128 stands for zero in the data rows.
Here are some points:
[160 161 118 116 128 140 137 107 181 112 176 156 122 153 146 150 123 113]
[141 157 102  84 182 144 166 156 144 142  55 166 150 131  74 139 182 155]
[171 170 144  61 249 169 153 166 224 111  83 191 134 180 149 155 171 125]
[164 172 160  91 236 139 155 162 178 125 112 215 135 164 141 123 163 110]
[134  77 141 127  54  99 116 123  45 151 186 191 105 107 181  57 143 129]
[ 93 100 105 140 130 111  82 109 126  94  48  55 138 134 138 123 118 151]
[101 105  82 178 102  97 114 114 103 135  50  60 134 139 113 106 120 165]
[153 165  97 136  66 122 125  77 147 129 212 208  92  72  75 102 101  93]
[129 113  56 112 110  61 138 102 112 131 104 162 111 132  72  59 165 166]
[167 119 104 108  88 124 134 135 121 168 171 198  70 123 105  48 157 121]
[125 118 120 146 126 134 144 143 118 132  95 128 138 122 100 142 126 139]
[106  92 165 151 101 143 131 140 101 119 209 144 104 130 227 145  97  89]
[ 69 115 146 148 115 175  99 203  78 128  94  20 165 101 128 136  97 159]
[137 146  80  89 181  73 127  96 148 134   4 117 122 155  83  70 183 161]
[114 113 141 132  83 124 115  97  80 127 156 181 107 114 171 120 123 107]
[109 141 177 147 158 146 128 153 138 123 155 107 158 123 184 185 118  88]
[107  70 100 164  37 121 118 145  84 128  55  13 135 113  97 100 115 183]
[ 83  90  92 120 129 131 116 101 110 133  40  78 134 108  72 115 114 173]
[181 131  75 121 116  88 167  70 148 131 177 226  92 150 115  64 171 138]
[129 152 107 138 114 120 106  97 127 103 109 116 120 110  66 123  93 117]
Here are 21 more points, each followed by its number:
[125 135 114  65 251 131 161 153 160 109  40 169 155 150 124 126 198 157] 0
[133 149 190 136 157 145 149 146 146 127 221 198 132 113 175 198 110  65] 1
[113  93 168 171  97 172 111 132 113  98 200 125  93 115 213 179  86  93] 2
[128 122  90 139  99  86 140  91 112 131 101 102 127 110  91  96 144 138] 3
[107 116 194 146 109 141  77 123 120 105 162  90 112 115 233 161  80  65] 4
[ 95 114 155 170 131 166  83 164 116 116  77   0 172 141 116 208  75 123] 5
[ 81  57  82 151  88  83 113 121  84 141  47   5 125 123  87  78 121 183] 6
[145 174 172  83 198 174 133 150 167  86 201 227 161 165 191 184 114  87] 7
[157 148 125 105 146 120 137 118 149 134 128 154 116 100  66 119 144 139] 8
[118 106 152 172  48 141 144  84  89  91 255 156 114  98 177 148  79 104] 9
[143 128  95  78 194  95 148 128 138 145  67 170 132 156  88  94 187 147] 10
[110  97 125 168  71 127 110  89 106 124 107  29 118 118 121 112  79 117] 11
[131 135 163 136 200 180 152 180 172 114 130 190 152 152 169 193 127 101] 12
[108  74 193 177  28 139  78 145  86 142 184  81 126 117 165 123  80 128] 13
[109 132 102 172  88 156  97 135 100 127 127  71 135  73  89 139  96 146] 14
[102 109  83 126 109 112 119 142 105 151  16  30 141 102  83  91 132 170] 15
[145 105 140 157  28 149 102 141  89 121 236 110  97 119 141 116  89  99] 16
[128 120 153 167  76 142 119 117  90 133 218 153  90  91 141 117 115 100] 17
[106  85 118 138  31  89 103 102  53 159 147 114  89  96 105  47 102 156] 18
[140 163  92  97 189 122 141 132 167 114 130 178 138 166 127 119 137 145] 19
[ 93 109 172 181 117 173  85 184 147  79 136   2 148 124 182 208  74 111] 20
Which of these numbered points is nearest to each point below, ignoring the 3 directions in which the first points spread most? Its number follows each.
[137 168 163  99 154 136 102 118 168 109 179 179 107 129 196 165 140  64] > 4
[117  75 107 183   8  87  85  47  71 132 181 113  76 114 137  66 121 115] > 4
[149 123 109 129 110  96 160  94 132 118 115 152 112 157 106 108 157 128] > 3
[152 166 126 103 172 155 117 119 221 100 135 139 142 179 150 183 125 118] > 20
[181 149  93  91 124  90 180  82 151 136 147 203 120 157 101  75 208 141] > 3
[162  71 119 155   0 117 133 125  78 159 223 145  83  73 165  95  79 111] > 15
[122 128 101 117 144  97 123 140 108 172 105 176 112 134 120  88 157 146] > 10
[127  95  60 129  94  79 123 105 100 152  26  15 130 125  34  46 141 203] > 6
[141 129 147 136 149 119 144 142 140 111 172 214 103 128 155 146 140 104] > 12
[ 80 131 168 170 143 195 113 135 149  73 153  24 164 125 186 233  68 107] > 9
[116 136 138 129 134 142 129  98 125 123 162 134 145 119 127 144 159 110] > 3
